Where one turn sends some rows of the set: a few examples, then the rows asked:
sev: [ -5  10 -25 -12   8 -12 -21  10  -4   0 -14 -24  26  15 -12 -14 -23  25
  12   0   8 -12]
lisu: [ 26  -2  -8  -6  -7  -4 -23  12   7  -5  -6  12  17   8  11  -2  15  -8
   7 -10 -13   6]
Lub: [  3  10  -9 -19   1  -7 -27  -8   8   5 -17 -30  26  -1  16  -3 -27  14
   0 -11  14 -10]
zuram: [  4  12  18 -14  -8  -5 -37   3  -3  -4 -23 -19   0  -2  24   1 -24  14
  -8  -6   9  -8]
gomak: [ -6  13  -3  -1 -20 -10 -12  -2   8  -8 -28 -20  39  15 -22 -11   2  15
  -1  -5  12 -21]
fivan: [ -5  14  24  11 -30  -7 -17   7   2 -18 -23 -13  15  12 -12 -10  -1  21
  -8   7  10 -18]
nez: [  9  -4  -2  13  -2  -1 -21   6   9   0   9   4  13  15   6   3  10 -10
  16 -18  -8   7]
vevi: [ -9   8  11  -7 -15 -12 -21   5   0 -15 -16 -32   9   2 -22 -15  -3  20
  11 -12  19 -22]
muv: [ 23   3 -12 -10   0  -1 -24  30   3   2   4   0  24 -10   7 -13   9   9
  16 -16  -8   7]
sor: [  0  19  -4   2  -9  -8 -26  16  -9  -2 -33   3  27  29  -3  -4 -15  19
 -11  15  -7  -8]
vivan: [ -5   5   7  -4  -3 -14 -29   9 -11 -16 -12 -15 -14  19   1  -6 -23  21
   5  12   4 -12]
Sapaz: [  7  21   5  -5 -12   0 -28   4   4   7 -29 -10  37   3  22   0 -23  18
 -17   1   4  -6]
vem: [  8   0  22 -17 -13  -8 -26 -13  -9 -11  -1  -9  25  21  -1   9 -15  18
  15  17   9 -16]
Munis: [  3  13  -2  -1  -8   9 -25   1   8   0  10  13  16   1   6  -9  10 -11
  14 -22  -7  -4]
Sopu: [  0   7  12 -20  -8  -8  -9  25   5  10  -7 -33  -8   1  -4  -4  -6  22
  -8  -1  11  -1]
dazo: [ 11   2 -10  -9  17 -13   0   5   2  -2 -15 -16  37   6 -18 -10  -9  22
   5  -6  16 -24]
Fudat: [  2   8 -10 -25  -4 -10  -5  11  11  19 -22 -29  20  15 -12   0   2   7
 -12  -8   6  -1]
fogod: [  2  15   1   5 -11  13 -21   6  11   0  19  12  18  -4   9 -13   4   0
  15 -16  -5  -3]
kelu: [  9   5   3   8   1   0 -29  28  -1   7   3   3  20   5   1  -3  13  -2
  18 -26  -8   7]
Kufaz: [  7   2   1  19  -4   5 -18  21   9   4  21   0  21   2   7  -6   2   8
  19 -13  -5   8]
lenaz: [  3  11  11  -5 -21  -4  -1  13  15  11 -16 -16  10  19   2   5  -2  13
 -25  14   1   2]
kug: [  2  18   2  -1  -7  11 -28  14   4   3  12  12  18  -7   4 -14   9  -1
  15 -24  -7  -2]
Luz: [ 22  -5  -5   2  -8  -1 -15  14  13  -9  17   2   7  -3  18  -8   2   7
  13   0  -6   6]
feki: [ 10   8  20 -25 -11  -8 -34   0 -18  -2 -17  -4  41  19 -10   9  -7  17
  12   7   4 -15]
luru: [ 11  -4  20  -5   9 -16 -10   8  -7 -19 -10 -12  -8   3  -6  -6  -9  21
   3   1  15 -26]
Ruk: [ 17  10  16   6  -1  -9  -5  14  -5  -9 -30  10  28  15  -7   0  -1  19
 -16  10   3 -20]
nifi: [  7   7  16 -21  -8  -4 -27   4 -13  -1   2 -16  41   8  -9   1 -18  32
  21  11  12 -15]

Kufaz -> kelu
fivan -> vevi
Sopu -> Fudat
Now these:
Lub -> Sapaz
dazo -> Ruk
nifi -> feki
muv -> lisu
vivan -> sev
Munis -> fogod

